In the data rows, 128 means zero.
Here are some rows, each followed by its group. Groups can overlap.
184 210 152 135 85 103 117 136 130 177 176 149 105 135 60 196 13 108 169 163 86 146 131 93 d
181 76 184 177 177 206 127 182 154 79 122 95 134 13 115 176 179 173 66 87 170 36 199 151 e
104 108 152 83 96 152 100 150 178 122 129 97 114 117 171 136 122 117 120 92 144 67 153 137 e
99 137 113 135 106 132 143 134 115 115 120 85 168 154 95 74 153 155 148 157 119 120 161 130 f
208 192 158 144 153 55 149 82 126 155 114 125 56 175 117 130 120 18 187 114 72 132 61 164 d
64 72 149 134 111 55 114 100 196 243 193 217 104 69 173 145 160 97 215 97 142 157 126 129 e
186 150 162 108 129 64 98 130 155 121 99 128 59 188 113 127 96 2 199 75 75 171 45 119 d
88 115 118 172 109 124 116 79 122 116 82 130 148 164 127 97 142 162 88 121 130 106 118 98 f
41 88 125 0 120 184 60 139 137 92 85 146 174 121 129 84 117 140 99 118 140 106 113 145 e
142 144 54 122 157 125 75 153 144 102 105 107 171 111 98 158 56 133 123 144 140 118 124 142 g
74 49 102 126 82 135 105 179 137 97 137 105 148 110 192 101 162 148 116 99 150 111 146 115 e
179 197 149 122 75 110 123 133 126 183 160 153 112 139 55 189 29 102 161 161 94 147 137 91 d
164 115 146 143 111 100 135 78 90 83 97 143 112 159 144 132 110 115 114 127 122 110 138 137 h
118 128 135 118 111 116 127 154 142 106 126 137 120 136 127 148 96 110 132 157 127 127 138 130 i
95 107 143 66 70 152 88 142 168 127 121 109 144 135 149 125 130 102 121 103 151 81 158 134 e
144 111 151 137 103 122 139 157 126 129 111 133 124 138 117 154 121 132 126 148 134 124 154 110 i
139 125 147 125 105 119 130 145 128 127 111 138 130 132 118 153 110 124 123 158 136 116 151 127 i
148 154 147 173 94 117 136 134 139 141 113 140 140 116 84 148 95 114 150 150 110 171 143 85 d
161 169 190 110 153 82 122 138 178 139 113 137 90 158 109 114 89 50 220 100 33 122 78 120 d
122 126 136 118 101 124 126 142 136 104 121 131 122 139 128 147 110 104 123 161 130 136 141 126 i
168 103 151 156 118 87 146 106 86 94 101 153 108 158 130 134 108 136 125 110 125 98 138 123 h
146 151 159 177 83 115 132 122 162 153 101 159 141 112 80 121 98 115 168 160 88 186 143 59 d
141 115 108 127 133 128 130 149 111 115 106 189 170 92 97 180 76 159 87 135 118 102 119 135 g
128 118 145 127 104 115 121 156 132 117 117 140 140 142 120 143 111 127 135 155 133 118 149 125 i
93 138 98 64 121 174 142 165 98 195 97 111 95 241 146 95 140 125 82 76 159 159 81 171 j
175 170 190 120 147 95 126 121 160 142 101 124 96 153 114 132 95 61 194 107 48 124 94 129 d
84 89 69 192 167 137 123 18 85 129 48 123 154 180 169 122 153 160 89 99 142 104 77 93 f
106 140 181 155 139 108 146 131 83 139 139 143 148 97 94 130 142 177 103 82 157 103 131 109 f
131 56 142 110 91 116 141 163 123 126 113 124 153 95 194 156 161 120 108 127 182 46 182 196 e
159 142 108 127 110 90 155 80 112 124 114 136 71 167 148 141 126 59 113 173 137 146 113 171 h
124 177 84 167 138 37 172 116 153 111 143 134 95 81 165 131 133 125 149 183 124 146 138 112 h
140 133 126 127 182 169 138 170 126 151 208 115 140 95 162 129 162 177 174 126 108 62 167 134 g
123 121 146 118 101 123 116 131 145 99 117 136 125 135 144 130 123 111 124 177 126 126 143 125 i
117 149 119 151 111 138 141 108 99 120 110 68 186 148 98 71 169 171 137 165 125 105 172 144 f
166 98 95 124 133 142 139 139 88 138 91 222 210 87 70 176 78 177 83 116 111 77 120 125 g
130 148 153 114 119 91 108 129 180 138 159 177 95 128 108 144 98 81 205 133 83 188 100 80 d
124 152 153 86 118 146 78 106 203 191 172 88 51 136 120 164 119 60 192 45 49 130 123 90 e
179 78 166 21 112 169 217 148 0 237 170 158 136 100 147 82 90 93 142 90 211 213 73 70 j
147 72 149 129 91 117 140 164 110 138 110 126 159 106 160 160 159 135 110 130 180 59 181 167 e
142 126 142 131 110 130 133 130 130 107 117 125 118 133 137 149 115 112 120 160 127 126 145 127 i
144 62 154 190 172 237 86 169 162 40 138 63 146 0 147 132 208 192 46 65 164 59 184 122 e
139 145 108 132 129 84 142 107 134 76 158 110 83 156 149 119 127 118 126 185 132 128 135 153 h
84 166 118 140 147 87 129 82 89 164 147 119 164 177 60 50 156 144 155 81 102 127 100 145 f
104 119 132 155 112 112 124 121 127 132 92 142 138 145 113 125 121 160 103 131 136 100 131 107 f
91 114 113 162 101 123 132 104 114 138 83 136 143 164 98 115 130 157 92 107 136 112 122 91 f
163 182 135 180 205 190 125 119 151 188 231 120 176 51 162 89 170 196 230 130 51 87 175 106 g
110 148 119 153 120 140 143 104 115 98 118 61 160 143 123 68 169 162 135 172 113 117 162 141 f
146 122 135 119 150 168 141 146 127 150 171 122 135 109 154 125 164 155 156 139 111 82 168 121 g
162 204 149 126 78 98 94 135 137 157 178 153 125 144 69 176 24 104 173 175 90 147 129 100 d
127 166 121 139 154 152 168 158 144 105 80 133 135 176 181 169 119 135 140 105 159 79 115 144 j
141 108 133 145 170 160 126 160 173 118 116 117 164 99 130 154 93 149 123 157 120 104 130 203 g
123 126 143 110 94 123 119 133 138 113 109 137 131 139 127 144 113 108 119 170 132 132 147 130 i
106 44 54 153 72 92 77 103 97 113 66 113 88 170 167 103 160 105 56 24 203 152 60 98 e
127 110 144 122 95 123 123 146 135 112 116 139 134 145 125 132 127 117 132 162 130 127 149 112 i
151 101 155 74 102 149 160 128 69 157 143 142 134 119 151 101 119 97 129 142 168 169 110 97 j
175 155 154 163 159 111 131 110 149 156 154 127 60 138 108 170 103 97 189 129 44 156 120 91 d
145 80 132 158 206 185 124 170 204 116 113 110 189 90 141 138 93 171 135 153 103 93 123 237 g
52 88 129 16 110 172 76 147 141 98 90 146 158 126 125 94 120 133 104 127 137 118 119 131 e
99 144 114 126 99 137 135 115 122 99 122 86 154 145 112 81 157 131 131 174 122 131 153 132 f
120 124 138 121 110 116 128 155 142 107 126 139 118 133 127 144 105 114 132 160 128 124 139 124 i
154 177 144 146 134 138 151 172 153 146 195 131 96 119 151 95 191 115 112 117 102 132 138 133 e
148 123 159 157 159 168 110 146 158 62 132 110 124 85 125 148 128 136 105 138 127 100 155 134 g
54 123 84 155 128 117 129 76 67 128 152 109 187 179 96 57 170 195 101 115 150 138 144 156 f
16 97 116 109 92 136 108 113 164 203 136 146 134 131 141 118 107 145 97 128 179 81 172 146 e
136 175 163 115 133 63 102 123 222 166 207 213 47 108 83 152 91 47 255 103 41 255 50 23 d
135 119 150 131 114 124 125 135 139 105 111 127 122 141 146 145 110 122 128 159 119 128 148 132 i
126 109 147 130 105 120 127 154 140 107 119 133 123 143 133 138 120 123 134 157 125 130 146 114 i
116 157 76 90 95 112 158 178 131 135 176 111 106 153 168 3 218 82 61 129 141 156 163 162 e
149 119 148 138 113 123 137 148 123 125 113 132 130 138 122 155 110 130 130 146 131 114 153 124 i
215 180 102 176 147 65 158 20 100 165 151 123 8 187 130 160 145 18 159 155 79 188 79 157 d
103 148 52 175 166 210 125 91 132 51 132 8 246 127 90 15 213 208 129 150 71 98 163 191 g
0 97 107 182 105 110 127 69 122 233 129 187 151 143 121 110 118 181 77 211 193 121 183 142 f
129 117 142 116 105 123 130 142 142 114 118 144 122 137 130 133 113 113 134 162 123 119 144 119 i
158 146 159 109 203 100 109 69 159 127 75 121 92 170 188 149 95 36 214 118 40 143 54 144 d
142 106 161 131 190 211 131 153 77 115 100 85 129 80 131 193 173 153 68 155 203 100 129 164 j
67 120 98 138 108 116 128 95 79 140 140 126 179 166 86 72 168 179 102 131 156 132 148 138 f
65 49 93 103 63 142 104 168 136 110 130 111 150 96 189 96 172 137 99 101 161 107 147 113 e
56 133 131 0 107 191 33 118 141 123 113 156 170 123 98 91 62 136 122 120 104 120 97 126 e
107 128 115 134 89 115 124 144 107 137 80 185 153 76 92 182 109 173 106 140 138 149 171 105 g
114 117 98 111 131 133 135 196 134 121 135 183 159 96 131 106 116 135 83 114 110 112 124 135 e
152 156 153 125 98 109 119 142 145 143 145 151 113 139 102 155 64 117 159 166 97 130 138 104 d
117 147 109 163 138 117 135 88 92 155 161 111 126 164 79 121 142 139 144 110 99 161 130 116 f
197 161 95 154 127 65 165 19 93 121 117 131 36 173 183 130 154 34 99 199 148 139 90 211 h
65 166 97 167 175 90 136 58 69 151 163 100 166 175 80 39 161 185 132 76 111 125 104 170 f
136 148 43 126 164 122 74 164 150 91 116 102 161 99 98 161 54 132 120 146 145 120 114 137 g
123 61 97 57 41 115 114 242 133 152 138 132 137 42 134 116 143 153 69 129 176 114 168 52 e
38 101 115 8 131 173 75 147 150 77 107 144 144 116 138 93 98 122 107 124 129 114 101 146 e
146 74 117 167 228 216 120 168 218 104 117 88 214 79 144 140 94 171 127 154 101 101 112 255 g
92 92 142 89 179 160 153 176 59 154 93 105 105 138 173 193 141 144 107 182 204 127 89 175 j
196 151 0 102 166 62 80 118 127 70 174 26 109 63 136 92 124 179 48 178 194 117 126 142 e
Which 3 groups are nearest to each row below, nearest first, going by the distance to the group's nearest row?
140 175 142 148 136 136 139 165 164 118 203 125 91 125 166 92 189 108 119 128 95 143 129 134 -> e g h
Which 4 groups are nearest to each row below, nearest first, going by the average distance to the group's rows?
79 131 99 63 126 173 132 167 106 182 92 103 98 255 160 96 126 125 90 69 145 178 82 184 -> j i f h
Which 3 other groups have their centres nearest to the centre of group i, nearest first?
e h g
Group h spreads out most along one direction. Which 3 other groups' directions of most spread are closest to that one, closest first?
d i e
Which 3 other groups have their centres nearest to the centre of group g, nearest first?
i e f
Group j spreads out most along one direction. Which 3 other groups' directions of most spread are closest to that one, closest first?
e g f
Which 3 groups are nearest to each row below, nearest first, going by the average distance to the group's rows?
43 133 130 137 113 84 122 86 182 231 164 220 86 123 92 128 97 113 172 163 118 199 118 76 -> i d f
53 70 155 62 118 147 128 127 207 121 106 32 128 120 202 107 163 92 86 41 249 50 87 162 -> e i j
Which 4 groups are nearest to each row below, nearest first, going by the distance to the centre of the group?
151 100 136 143 113 75 145 106 79 80 104 162 107 180 121 130 86 120 134 90 119 111 128 129 -> h i f d
Which 3 other groups have their centres nearest to the centre of group f, nearest first?
i e g
Group e spreads out most along one direction. Which 3 other groups' directions of most spread are closest to that one, closest first?
i j g
Which 4 groups are nearest to each row below, nearest first, going by the distance to the group's nearest row?
166 100 93 161 182 211 112 155 182 64 121 97 174 82 109 163 134 172 85 120 78 106 140 178 -> g e i j
133 121 148 116 99 127 116 120 137 110 105 136 137 142 139 134 121 113 123 172 125 123 151 132 -> i f h d
99 101 46 185 174 188 134 92 83 129 149 93 234 129 45 72 204 250 64 75 128 106 149 176 -> f g e j
Group f spreads out most along one direction. Which 3 other groups' directions of most spread are closest to that one, closest first?
g d j
Which 3 other groups have their centres nearest to the centre of group d, nearest first?
i h g
Which 3 other groups have their centres nearest to the centre of group h, nearest first?
i f d
Group d spreads out most along one direction. Which 3 other groups' directions of most spread are closest to that one, closest first?
h i g
A new table starts here, with new groups. Each row is followed by its group. Groups can overlap.
193 93 126 176 117 109 80 104 183 187 127 93 166 117 74 92 140 150 139 120 101 195 109 166 1
173 78 73 160 97 66 110 109 120 173 111 120 135 156 99 115 122 201 92 74 123 143 101 134 2
98 148 82 104 141 161 148 144 129 143 203 138 169 135 141 231 118 96 82 180 110 81 124 107 3
91 101 141 51 113 99 173 180 99 98 189 188 175 94 163 235 104 125 115 149 121 63 131 99 4
160 138 157 83 114 148 127 115 105 118 108 76 103 119 167 89 173 147 124 140 163 117 170 170 5
153 105 128 169 125 121 96 127 124 148 115 118 120 112 125 109 132 160 118 140 141 143 91 112 6
94 211 121 79 159 120 167 128 101 72 109 148 115 116 164 92 159 73 116 146 111 77 197 146 7
84 117 111 87 125 87 188 186 122 126 173 186 132 105 160 208 89 119 126 132 126 62 129 94 4
177 80 159 136 94 123 134 101 93 137 159 146 105 206 130 176 126 152 98 74 166 128 92 128 2
119 90 66 115 133 54 183 84 174 160 203 183 226 79 111 200 41 137 112 135 168 61 123 44 4
95 85 101 163 164 86 167 140 168 145 140 172 194 154 105 102 77 142 116 125 71 137 117 48 8
158 84 83 163 134 97 116 125 238 176 130 101 128 168 79 134 103 178 108 120 105 128 103 106 6
148 131 132 181 130 149 77 147 112 130 100 90 82 146 90 96 137 128 150 114 123 178 96 174 2
180 119 144 174 90 120 87 120 198 146 97 123 123 146 88 66 171 197 160 87 207 181 119 137 4
151 96 116 229 107 139 89 105 133 173 111 95 88 192 81 92 136 141 162 115 161 193 89 139 2
77 196 193 78 149 194 171 153 88 80 105 149 83 74 168 98 160 57 139 192 105 81 163 134 7
69 237 185 90 120 206 93 122 84 61 62 94 127 86 153 114 202 69 133 196 152 100 131 224 5
125 114 141 145 121 138 153 96 103 112 133 65 134 130 202 122 171 126 103 139 138 120 133 126 5
162 127 159 127 94 106 87 107 120 149 119 87 124 132 70 89 104 166 105 111 136 147 116 160 1
125 131 163 93 100 155 75 120 75 68 52 126 43 107 159 129 180 105 69 180 178 87 159 182 5
63 205 144 98 149 144 134 142 105 75 124 198 114 104 150 156 143 56 118 154 131 100 197 121 7
149 106 109 140 124 91 134 97 194 141 155 156 185 194 86 137 99 103 116 104 104 106 109 52 6
69 170 120 96 153 175 144 174 94 63 106 146 97 66 157 117 143 40 123 139 162 104 190 170 7
68 105 159 79 114 70 220 177 141 140 157 203 145 91 171 170 103 151 130 104 109 85 164 71 4
142 89 87 176 112 142 83 111 103 139 81 108 100 201 90 129 146 158 169 95 164 167 109 157 2
114 120 129 101 93 143 119 124 159 111 84 109 77 117 127 93 126 154 141 126 132 138 117 148 2
93 114 161 137 146 79 164 190 119 204 199 122 149 150 132 155 93 139 162 132 106 105 105 122 8
117 129 87 80 147 112 166 126 132 98 146 173 134 67 177 132 86 70 118 143 106 68 83 129 3
78 122 207 91 146 138 193 146 94 100 128 122 105 117 223 121 139 88 105 119 142 125 107 137 4
71 145 163 81 95 109 86 185 108 70 66 126 125 107 154 104 190 65 107 207 166 108 155 141 5
130 80 57 99 124 67 148 78 207 201 115 163 163 139 119 208 83 131 139 121 190 119 133 56 4
162 150 154 107 121 162 95 133 132 147 108 104 116 117 95 74 131 200 132 128 107 205 105 135 1
130 220 168 79 118 224 80 157 89 82 47 89 98 82 166 109 222 58 126 161 141 91 201 165 5
188 81 102 182 105 118 70 110 162 158 107 113 115 176 74 144 134 205 121 84 137 202 100 121 2
114 134 117 157 111 122 115 104 145 134 157 127 160 167 114 142 102 162 133 110 95 144 127 117 1
115 254 193 95 103 180 91 156 101 73 77 92 48 107 209 65 198 86 169 170 153 146 182 219 3
137 184 141 110 133 148 119 129 140 83 93 107 114 97 178 106 137 135 95 105 165 121 90 234 6
144 87 103 150 126 86 100 100 217 166 182 155 148 136 87 111 97 126 141 124 114 121 122 75 6
146 126 155 102 101 153 103 126 143 115 136 159 112 167 111 104 126 154 141 146 121 150 152 146 2
149 128 128 142 86 108 144 118 106 83 120 79 92 132 131 69 181 126 104 159 172 154 129 193 5
157 92 106 158 138 79 118 103 204 133 150 150 176 133 86 113 137 129 145 100 112 103 116 110 6
159 87 96 155 126 76 124 84 212 175 112 128 125 153 94 140 108 214 138 83 173 139 116 133 4
105 108 101 164 122 86 175 133 141 150 162 146 174 147 143 144 80 122 136 142 79 110 143 103 8
126 160 145 106 191 120 129 100 107 84 103 191 101 107 138 102 166 112 103 100 93 115 194 121 7
68 216 188 71 162 129 188 178 98 71 118 135 72 95 199 150 171 54 172 164 138 82 178 124 7
203 119 110 186 137 103 111 118 225 166 141 122 113 106 90 103 116 147 149 106 105 127 104 129 6
84 85 114 147 176 120 179 154 174 169 164 139 209 126 110 172 68 140 128 133 74 117 104 87 8
152 109 108 135 107 165 97 155 77 83 54 80 78 163 146 61 203 117 173 106 168 175 167 80 5
140 80 91 157 98 124 111 115 135 154 126 117 107 151 122 114 122 175 107 72 139 184 86 168 2
146 100 117 170 126 127 120 116 193 177 118 147 157 112 109 101 111 108 89 88 146 159 90 137 6
127 150 124 125 136 126 121 189 113 74 96 99 94 122 138 97 150 142 104 136 159 111 108 179 6
177 97 88 182 133 106 121 88 191 141 141 139 167 117 83 99 102 158 128 107 109 110 84 98 6
156 127 155 139 125 188 105 149 167 120 102 102 114 131 105 91 111 133 144 125 116 121 140 158 2
162 190 186 116 90 144 102 140 107 55 95 114 48 110 167 63 192 98 145 152 121 117 168 186 3
113 164 145 133 111 137 135 152 102 75 128 129 82 106 141 87 139 112 143 138 102 113 108 122 3
89 141 105 107 222 191 142 150 124 82 139 137 82 88 188 203 97 143 76 102 191 118 76 159 6
97 118 141 95 166 137 177 152 85 87 134 123 104 111 221 124 156 149 90 123 153 97 87 192 6
132 95 80 177 112 98 121 101 255 165 164 156 153 104 73 146 94 205 128 117 100 135 109 86 6
145 141 103 118 144 178 92 153 111 110 104 201 98 146 124 87 111 144 141 138 117 130 92 144 2
141 177 204 88 126 238 78 148 79 85 48 107 42 90 168 86 176 110 78 152 156 92 156 189 5
166 81 121 133 91 131 101 115 107 133 130 116 122 178 102 156 143 132 88 89 166 143 93 121 2
119 109 99 88 208 142 149 147 172 119 219 126 163 88 99 185 57 148 120 156 91 101 164 52 8
170 124 131 177 103 81 81 101 183 171 76 123 146 141 72 70 149 169 86 115 95 196 140 139 4
116 98 89 100 126 70 129 149 183 142 128 153 166 137 93 152 148 131 123 100 105 121 138 58 6
103 101 101 115 123 101 168 140 127 131 182 130 113 103 110 136 87 103 117 157 101 149 161 83 7
136 207 233 94 139 185 76 96 84 73 52 67 50 118 180 111 225 108 130 176 142 99 138 157 5
158 94 98 150 114 88 172 91 210 186 138 105 144 190 87 143 109 181 107 108 191 151 146 74 4
219 84 87 196 98 110 106 104 122 121 100 106 122 210 97 151 142 144 122 78 137 132 109 152 2
107 87 84 161 116 104 182 86 162 163 123 93 154 115 86 145 128 182 118 128 181 152 155 102 4
195 116 150 87 96 140 77 112 148 140 117 92 105 159 74 104 147 143 107 131 112 199 141 169 1
128 79 92 134 160 84 162 108 163 170 142 160 206 110 92 179 70 116 125 119 80 125 129 84 7
149 118 109 201 167 113 124 127 235 134 133 110 118 118 91 147 131 139 106 138 120 179 88 97 6
94 115 113 67 143 132 168 148 123 96 215 196 172 74 99 143 60 48 106 159 83 55 116 102 8
197 120 126 186 83 137 84 114 167 185 90 98 119 126 82 90 126 161 158 98 176 182 87 122 4
130 69 76 158 163 100 206 153 169 189 168 145 174 143 167 144 67 100 134 131 85 101 83 71 8
163 112 108 163 110 119 81 122 192 164 79 151 153 158 77 77 139 179 114 90 165 159 117 136 4
178 95 107 167 109 119 83 99 131 165 104 85 137 186 88 169 122 197 140 85 121 220 86 167 2
125 122 137 147 119 130 93 155 135 138 105 120 113 121 129 105 128 147 132 116 158 155 111 165 6
81 118 101 83 148 92 185 133 98 164 183 113 196 123 138 177 90 113 119 143 82 94 119 126 3
71 213 130 92 139 136 156 165 71 76 91 140 86 112 184 102 130 74 160 154 106 101 227 145 7
111 185 72 120 129 145 162 118 139 143 209 138 165 148 156 187 127 132 99 142 91 111 135 138 3
82 154 142 130 98 123 116 113 96 67 167 78 101 135 178 118 131 110 150 146 149 124 92 95 3
78 103 78 64 157 159 176 129 100 145 190 226 151 89 144 193 71 78 131 173 100 57 139 108 3
80 124 163 88 136 141 142 85 139 139 137 133 158 130 184 180 125 151 71 121 112 144 146 90 1
105 147 120 93 114 103 125 131 134 161 177 129 168 116 171 122 125 109 106 148 108 88 138 150 3
178 87 99 158 124 119 127 91 205 159 118 81 109 176 71 100 131 182 174 122 120 181 135 164 4
78 105 99 83 144 144 172 145 151 96 196 226 228 89 138 183 53 104 131 133 85 65 108 62 8
134 85 87 120 116 84 149 134 112 132 164 161 173 114 95 124 80 86 114 161 99 124 104 85 7
111 195 223 83 137 139 136 124 92 55 107 132 83 114 208 107 166 105 104 133 165 88 119 195 6
117 179 98 154 114 80 118 126 129 130 78 112 133 121 111 153 145 112 115 148 124 115 159 145 5
Which 3 groups are nearest to each row below, nearest first, going by the average distance to the group's rows?
60 126 117 107 142 108 100 184 96 107 158 119 143 120 140 126 109 87 116 155 119 130 123 109 -> 3 7 8
141 146 139 148 79 171 111 137 93 109 89 79 86 156 139 61 192 130 140 158 157 187 149 177 -> 5 2 1
101 82 67 88 117 69 236 88 145 131 216 152 190 102 165 245 68 112 113 145 92 86 127 71 -> 8 3 4
214 102 146 188 108 97 81 103 181 184 81 123 138 140 77 102 150 126 174 114 161 209 120 175 -> 2 1 6
109 218 181 126 102 177 99 123 92 79 110 83 64 99 183 113 178 83 180 142 128 153 137 206 -> 5 3 7
129 115 100 189 86 121 93 106 166 172 72 138 92 163 68 99 160 142 130 78 168 180 143 126 -> 2 1 6
Which 3 other groups have their centres nearest to the centre of group 2, nearest first?
1 6 4
Group 4 spreads out most along one direction. Which 3 other groups' directions of most spread are closest to that one, closest first?
1 8 3
Which 4 groups are nearest to each row below, nearest first, going by the average distance to the group's rows?
104 90 81 125 181 145 212 123 167 124 174 159 194 163 130 115 57 102 133 164 75 101 115 79 -> 8 3 6 7
Which 3 groups are nearest to each row below, nearest first, going by the distance to the group's nearest row?
62 166 161 64 117 142 140 153 79 85 163 169 132 108 238 184 135 53 122 120 125 92 153 114 -> 7 4 3
168 111 145 141 116 134 130 137 170 172 130 133 113 92 83 102 124 124 138 105 109 156 77 151 -> 6 1 2
179 148 158 117 123 122 85 127 108 131 122 85 115 178 122 85 145 146 105 146 156 169 149 142 -> 1 2 5
79 114 101 72 129 154 182 171 110 106 255 199 137 62 120 230 78 84 125 149 106 56 147 100 -> 3 8 4
195 135 167 136 109 138 126 129 104 112 110 64 92 170 138 78 166 105 169 118 159 152 171 180 -> 5 2 3
122 82 66 101 138 74 188 81 165 176 146 177 187 64 123 188 54 126 121 128 171 104 134 64 -> 4 7 8
137 99 113 178 105 111 97 90 239 206 70 90 115 84 66 101 128 163 156 102 129 196 117 62 -> 4 6 1
128 81 101 151 107 86 99 90 204 169 126 79 155 156 69 139 134 150 155 96 142 164 130 180 -> 4 1 6
160 135 136 161 115 136 95 148 159 143 130 136 126 139 104 110 148 180 126 105 110 142 112 130 -> 6 1 2
96 105 104 98 159 130 191 112 175 147 153 191 202 102 133 144 48 103 110 134 86 85 131 54 -> 8 7 3
134 92 97 165 120 94 103 121 184 166 148 169 129 99 87 111 81 143 141 82 119 137 87 116 -> 6 1 4
75 156 162 61 130 146 172 161 100 86 120 242 101 117 220 125 131 141 131 115 135 79 186 154 -> 7 4 6
Which 3 groups are nearest to each row below, nearest first, going by the distance to the centre of the group?
151 159 207 95 124 212 74 128 93 85 48 105 35 142 172 112 194 80 106 148 201 71 183 185 -> 5 7 3
78 139 143 82 126 75 234 144 93 122 202 158 169 84 194 146 124 135 118 103 116 65 162 115 -> 3 7 8
Which 3 other groups have their centres nearest to the centre of group 4, nearest first?
6 1 2
Which 3 other groups have their centres nearest to the centre of group 8, nearest first?
4 6 3
Which 3 other groups have their centres nearest to the centre of group 1, nearest first?
2 6 4
Which 3 other groups have their centres nearest to the centre of group 6, nearest first?
4 1 2
Which 3 other groups have their centres nearest to the centre of group 3, nearest first?
7 6 5
Which 4 groups are nearest to each row below, nearest first, going by the distance to the centre of the group?
99 130 98 97 124 147 134 162 78 81 141 146 144 102 139 107 124 103 144 159 105 107 99 112 -> 3 7 6 8
